0: [5 3 5 6 2 4 4 2 2 8 2 3 5 4 4 9 8 5 3 9 4 2 4 5 5 5 3 4]
1: [4 3 9 2 3 4 4 4 6 9 3 3 3 4 4 9 6 5 4 5 4 2 4 6 5 4 4 5]
2: [4 4 9 2 3 4 5 4 6 8 3 3 3 3 4 9 6 5 4 6 4 2 4 7 4 4 4 5]
3: [4 5 6 5 2 4 4 2 2 8 3 3 2 3 4 9 5 4 3 9 4 2 4 8 5 4 4 4]
4: [4 6 1 9 6 4 4 2 3 8 3 3 2 3 4 5 4 5 2 9 3 4 4 9 5 4 4 4]
5: [4 6 2 9 9 3 5 7 3 7 3 3 3 3 5 1 3 5 2 3 1 5 4 9 4 4 4 4]
6: [4 7 4 3 8 1 4 9 5 6 4 4 2 3 4 3 3 4 9 2 3 5 4 9 5 4 4 2]
7: [4 7 4 2 2 5 4 6 5 6 3 4 2 3 4 4 3 4 9 3 9 5 3 9 5 2 4 2]
8: [4 7 4 4 3 9 3 2 5 6 4 4 2 2 4 4 3 4 4 4 8 5 1 9 4 3 4 8]
9: [4 7 5 5 4 6 1 3 4 7 4 4 2 3 2 4 3 4 1 4 2 5 4 9 3 9 4 9]
10: [3 7 5 5 5 1 6 5 5 7 4 4 2 3 2 4 3 3 3 4 2 5 9 9 2 9 4 4]
11: [1 6 4 5 5 2 9 5 5 7 3 3 2 2 8 4 4 2 4 4 4 4 7 9 4 3 4 2]
12: [2 5 4 4 5 4 6 5 5 7 3 2 2 1 9 4 4 6 4 4 4 5 2 9 9 2 4 3]
13: [7 3 4 4 5 4 1 5 5 8 3 0 3 3 4 4 5 9 5 4 4 5 2 7 8 3 4 4]

[4 4 4 3 4 3 5 6 5 3 5 5 5 5 5 4 4 3 6 3 3 5 6 3 3 7 5 6] 10 6 2
[5 4 5 5 5 4 4 5 5 1 8 5 3 5 4 5 1 5 5 4 4 5 4 3 5 4 9 4] 6 7 13
[4 3 4 5 5 4 4 5 5 5 6 4 6 5 4 4 6 5 5 5 4 5 4 4 5 4 4 4] 13 1 0
[5 4 4 5 5 4 4 5 5 0 8 7 8 7 6 4 3 6 4 4 4 5 2 1 7 2 6 4] 13 12 6
[8 3 4 3 4 4 6 6 5 3 5 5 5 7 3 4 3 5 7 3 7 5 6 2 2 3 5 3] 7 6 1
[7 3 4 4 5 7 1 3 4 6 4 5 4 8 2 4 6 4 2 4 2 5 3 3 3 8 4 9] 9 0 1
[7 3 4 5 5 4 4 5 5 4 3 7 4 9 3 4 5 4 5 4 4 5 4 2 2 4 4 5] 1 0 2
[4 5 3 6 4 5 7 4 4 3 5 6 5 5 6 4 4 3 8 6 9 4 4 3 4 1 5 1] 7 11 8
[3 7 4 3 2 8 4 4 4 6 3 4 2 3 4 4 3 4 8 4 9 5 2 9 4 2 5 3] 7 8 12
[3 5 5 5 5 4 5 5 5 5 7 3 7 2 7 4 5 4 5 4 4 5 2 6 7 3 4 3] 12 11 13
[8 2 4 5 5 4 3 5 5 1 9 3 6 6 3 4 3 7 4 4 4 5 4 1 4 4 9 4] 13 1 2
[3 5 4 4 4 4 7 3 5 3 5 6 5 5 4 4 4 2 4 4 5 4 9 3 3 7 5 5] 10 11 2
[3 7 5 3 2 8 3 3 5 6 3 4 2 3 4 4 3 4 8 4 9 5 2 8 5 1 4 3] 7 8 12
[4 3 4 5 5 3 8 5 5 4 3 5 6 5 6 4 7 3 4 4 3 5 8 2 3 5 4 3] 11 10 0
[3 5 4 3 3 3 5 4 5 3 5 5 5 5 4 4 4 3 6 4 5 5 7 3 3 8 5 5] 10 2 11
[4 6 4 5 5 5 4 4 5 1 4 8 6 6 4 4 4 3 4 4 4 5 4 2 4 4 3 5] 8 9 7
[4 4 5 4 5 2 6 5 5 5 5 4 3 4 3 5 4 3 3 4 3 5 9 5 3 7 7 4] 10 11 2
[3 7 4 5 5 4 4 5 5 8 1 6 2 4 4 4 6 3 4 5 4 5 4 8 4 4 3 5] 4 11 10
[5 4 4 3 3 7 6 4 5 2 5 7 5 8 7 4 3 2 6 4 9 5 2 2 5 1 5 4] 7 8 1
[4 4 4 5 7 7 2 5 4 3 5 4 5 4 6 3 4 6 3 3 5 5 1 3 8 4 5 7] 13 8 12
